These are runs of 4 systems, one row a step. Runs of the same system follow the same rule from any start.
(in the rows, 100 means zero)
seq 1, J, 8 rows:
[94 88 97 78 102 103 115 107 77 99 116 86 75 106 125 115 109 109 69 91 97 117 105 90 127 100 80 97 97 87 98 56]
[89 96 103 84 86 100 108 108 82 109 110 94 83 111 123 118 106 106 60 92 104 107 109 99 131 103 90 91 94 85 99 51]
[82 107 110 92 73 97 101 108 87 119 107 98 95 112 118 114 103 104 59 92 112 97 111 111 134 105 100 93 98 86 96 51]
[82 111 114 101 64 91 95 108 96 124 99 107 105 113 116 112 100 101 65 94 117 84 108 120 126 108 107 94 96 87 98 58]
[80 116 116 109 60 91 88 102 108 124 89 114 119 109 104 103 97 100 77 95 121 79 107 125 119 111 116 99 102 91 96 74]
[86 116 117 114 66 88 81 98 116 120 83 120 123 106 96 93 93 98 95 97 121 74 106 126 109 110 124 101 100 95 98 95]
[88 118 116 119 71 85 86 92 122 120 83 122 131 104 91 88 92 95 107 100 123 73 101 125 97 108 123 106 104 105 100 114]
[96 117 115 120 83 91 93 87 126 107 85 119 127 99 85 86 95 94 124 103 117 74 95 120 85 104 120 108 103 111 101 135]
seq 2, E (8 x 32):
[108 91 77 84 122 142 89 131 101 70 99 102 77 84 84 97 107 88 121 102 92 104 96 90 92 87 83 108 73 103 102 126]
[110 83 78 84 134 129 97 106 94 69 102 100 75 82 90 99 110 90 120 102 85 115 101 78 90 83 77 115 84 100 99 127]
[111 83 82 86 140 109 110 89 87 78 105 95 74 85 99 96 113 94 123 104 82 117 99 74 90 86 78 113 95 102 97 123]
[113 85 90 89 138 88 123 69 90 83 113 90 85 91 104 93 110 99 120 106 82 118 94 74 87 89 80 110 109 103 100 118]
[113 89 99 101 130 67 136 57 93 98 113 86 100 98 112 92 106 107 121 105 85 116 91 78 86 99 88 102 121 106 100 117]
[113 97 112 107 112 57 138 54 97 107 111 91 112 106 112 89 104 110 118 104 96 106 86 90 83 106 102 97 129 108 104 113]
[107 104 123 115 96 56 131 62 111 115 109 96 123 109 111 89 98 114 116 106 103 99 85 108 83 114 113 96 134 110 103 110]
[101 112 125 119 79 61 120 73 117 120 101 107 132 110 104 88 98 109 112 100 115 80 87 122 86 115 124 96 127 115 104 106]
seq 3, Z (8 x 32):
[80 121 95 100 88 129 92 96 117 88 83 122 93 100 100 84 95 90 99 98 135 68 114 104 115 104 77 116 66 102 104 119]
[84 115 90 90 99 132 102 99 110 74 92 115 79 99 107 89 101 93 97 96 132 78 109 95 114 105 67 113 59 101 107 116]
[91 105 85 83 106 139 109 108 102 71 103 107 72 102 112 96 105 93 95 92 120 93 105 86 115 103 59 108 62 103 109 106]
[96 94 84 77 114 132 118 109 88 73 109 99 64 100 117 104 108 100 90 92 110 107 100 84 113 103 61 103 68 101 107 94]
[101 90 88 75 117 124 125 116 81 79 119 86 63 102 119 112 112 106 85 94 98 116 97 84 113 98 67 94 87 99 106 79]
[108 81 90 73 112 109 125 114 71 87 124 80 74 103 118 118 114 107 81 92 89 124 96 88 108 97 80 88 102 96 100 68]
[111 76 100 80 111 92 120 113 70 98 124 83 82 100 115 122 112 109 85 91 80 131 95 95 103 99 96 86 117 94 98 61]
[112 77 107 85 97 79 116 112 73 110 120 79 95 99 110 123 114 111 86 89 80 127 92 102 100 99 113 84 130 96 94 58]
seq 4, P, 8 rows:
[109 98 90 91 104 147 105 153 104 69 112 93 83 98 90 106 101 100 105 93 100 104 85 101 80 103 94 83 80 121 116 117]
[100 98 97 90 86 143 94 159 104 82 107 102 85 101 88 110 102 93 95 87 110 96 87 118 95 105 99 82 82 113 109 95]
[93 105 103 92 74 132 84 154 101 101 98 110 92 103 92 114 105 95 84 84 117 84 99 126 109 106 107 87 83 102 102 84]
[83 105 111 95 62 114 72 128 103 113 92 117 105 102 98 112 98 94 77 89 122 79 114 130 124 101 113 102 90 89 93 73]
[76 108 111 103 66 93 66 96 101 122 84 115 111 102 101 105 98 92 74 95 122 78 123 124 132 97 110 114 92 77 83 71]
[79 107 106 108 83 77 74 65 97 127 79 116 113 100 108 97 97 92 80 102 112 86 127 108 134 94 107 126 99 67 84 79]
[85 103 104 111 100 66 86 45 99 119 84 112 110 97 110 90 100 98 91 108 101 98 123 86 129 91 98 129 105 74 85 94]
[99 95 95 108 120 69 95 39 97 106 90 102 103 92 108 88 102 95 104 116 89 108 113 73 108 91 90 128 108 80 90 112]

Which system made each run below?
seq 5, 4 rows:
[105 86 100 84 116 79 134 72 78 97 117 84 84 109 129 111 110 115 88 97 88 124 97 79 109 98 79 97 117 97 99 76]
[111 91 111 99 108 64 140 76 85 104 121 81 99 112 127 109 103 123 90 100 92 126 87 86 100 109 98 85 126 105 104 75]
[111 102 120 118 94 61 134 82 99 116 115 83 116 117 120 104 98 124 91 103 97 117 81 96 89 115 117 79 135 113 111 83]
[106 113 125 125 83 68 117 98 110 121 109 91 130 120 107 104 87 120 92 102 100 107 82 109 85 117 130 73 135 117 109 92]

E
seq 6 (4 x 32):
[103 83 79 81 128 124 99 104 82 79 106 92 66 87 105 107 108 95 92 101 87 123 108 72 112 90 71 111 79 89 93 97]
[102 79 83 79 121 115 97 113 71 88 111 85 68 90 107 114 108 99 84 100 77 131 107 79 110 88 79 103 89 84 94 80]
[105 79 89 82 114 105 94 117 67 100 114 83 78 94 104 120 106 101 78 99 72 131 107 85 114 90 98 98 105 82 89 64]
[106 81 99 88 98 95 90 124 72 113 111 83 91 98 102 124 107 106 75 96 72 128 105 95 111 89 112 90 116 83 90 57]

Z
seq 7, 4 rows:
[92 101 93 100 81 131 56 145 104 99 87 112 101 94 77 106 96 87 95 98 104 90 110 120 105 92 116 99 83 92 95 99]
[94 94 86 92 99 140 54 140 99 91 86 109 90 84 77 105 98 81 98 97 95 96 112 108 112 86 99 109 75 88 92 102]
[96 86 77 82 112 140 64 131 88 81 89 105 78 81 85 107 104 81 99 99 88 107 117 92 113 83 87 119 74 82 87 101]
[100 78 76 78 125 126 81 109 80 81 97 98 72 80 92 106 112 86 101 98 84 119 114 79 111 83 76 120 78 82 87 103]

E
seq 8:
[109 101 81 96 120 138 110 135 96 73 113 84 73 103 101 103 94 108 94 103 88 124 90 76 94 100 76 84 84 109 116 108]
[113 95 84 97 121 125 116 130 88 80 117 77 77 107 110 110 95 116 85 106 81 130 86 77 96 102 86 80 93 108 111 95]
[114 92 92 99 116 106 115 119 82 89 117 70 84 109 114 115 97 120 82 100 77 141 88 75 93 102 96 79 108 102 112 83]
[116 92 101 101 110 87 113 110 80 101 118 70 96 109 114 115 99 119 80 103 73 141 89 81 97 98 107 81 120 100 102 77]

Z
seq 9, 4 rows:
[99 115 122 121 71 84 102 102 120 118 93 109 130 109 93 97 94 102 109 96 119 77 87 127 84 113 127 88 110 119 109 109]
[93 125 116 128 72 85 93 92 129 117 85 112 133 114 93 89 87 104 104 105 117 78 91 118 92 115 127 96 104 109 105 115]
[90 132 110 137 80 86 86 84 126 117 76 112 130 112 98 82 82 107 98 116 114 83 97 102 98 113 118 105 96 100 106 121]
[91 132 99 135 91 93 82 75 126 109 81 110 125 111 100 79 77 108 92 120 111 92 104 88 106 109 105 109 90 94 106 125]

P
seq 10 (4 x 32):
[106 90 89 77 109 132 128 129 86 78 123 81 66 106 117 113 108 107 85 92 98 120 90 90 104 104 74 85 88 108 112 82]
[115 90 90 90 119 115 136 124 84 80 125 76 77 108 115 113 103 114 94 96 87 129 81 83 93 104 82 81 100 112 114 91]
[119 91 94 102 118 102 132 116 90 86 126 73 89 110 113 106 100 122 99 102 78 137 76 73 80 108 97 77 114 119 116 98]
[122 97 100 116 121 92 123 111 100 97 117 73 105 110 103 103 93 117 105 110 78 133 72 80 74 106 109 78 121 121 113 111]

E
seq 11 (4 x 32):
[100 119 100 121 83 128 67 147 123 102 86 104 119 103 77 98 83 99 97 107 104 90 94 112 86 106 123 87 87 108 111 117]
[96 111 90 111 91 138 60 140 117 93 82 108 106 94 71 94 88 88 104 105 102 90 103 106 94 98 109 101 77 103 103 128]
[97 104 80 100 106 143 59 129 112 83 81 114 91 85 73 95 93 84 109 106 100 93 111 96 102 89 94 114 67 95 99 126]
[98 95 76 88 116 137 69 114 101 76 86 109 82 83 84 95 101 81 110 107 96 98 116 90 106 85 80 124 68 86 93 125]

E
seq 12:
[94 104 125 105 77 60 129 71 102 122 107 101 121 109 112 96 103 110 99 93 118 84 90 123 100 114 113 94 125 105 102 84]
[93 111 126 108 67 73 119 94 110 124 105 109 120 112 108 102 104 104 94 89 121 76 93 133 98 114 119 87 113 109 103 83]
[92 109 122 106 62 94 102 115 111 118 99 110 116 106 100 104 101 102 89 87 127 77 93 138 101 112 121 86 102 109 104 84]
[88 110 114 100 65 115 87 137 112 106 95 113 107 104 94 103 99 96 90 89 123 77 97 133 104 108 116 90 89 106 101 87]

E
seq 13 (4 x 32):
[115 91 82 94 126 120 115 118 88 79 118 78 76 101 106 105 99 112 95 105 75 134 89 70 92 99 81 90 98 103 112 100]
[118 86 87 93 125 103 112 114 78 90 119 74 82 101 109 114 100 114 89 107 71 139 92 74 95 99 93 87 109 100 104 87]
[116 81 94 99 117 88 109 108 78 100 114 75 93 103 107 114 100 115 84 106 65 143 92 79 97 94 106 85 122 94 96 76]
[115 85 101 106 106 70 101 100 80 117 112 76 106 102 105 115 99 116 86 106 67 135 95 88 97 96 122 86 130 94 94 72]

Z
seq 14 (4 x 32):
[92 123 120 128 68 84 98 100 119 122 94 104 131 117 103 94 83 110 84 107 115 87 93 117 100 118 126 87 105 103 110 94]
[95 123 116 131 75 83 91 97 123 123 89 107 135 112 95 90 82 107 98 110 111 85 93 116 90 113 129 91 109 107 106 111]
[101 122 112 132 85 84 90 93 124 118 88 107 134 106 85 90 84 105 109 111 105 89 92 110 80 107 132 96 112 109 104 128]
[109 113 111 129 99 84 92 91 125 112 89 105 130 104 82 86 85 100 123 113 98 92 87 105 71 103 126 100 114 115 107 139]

J
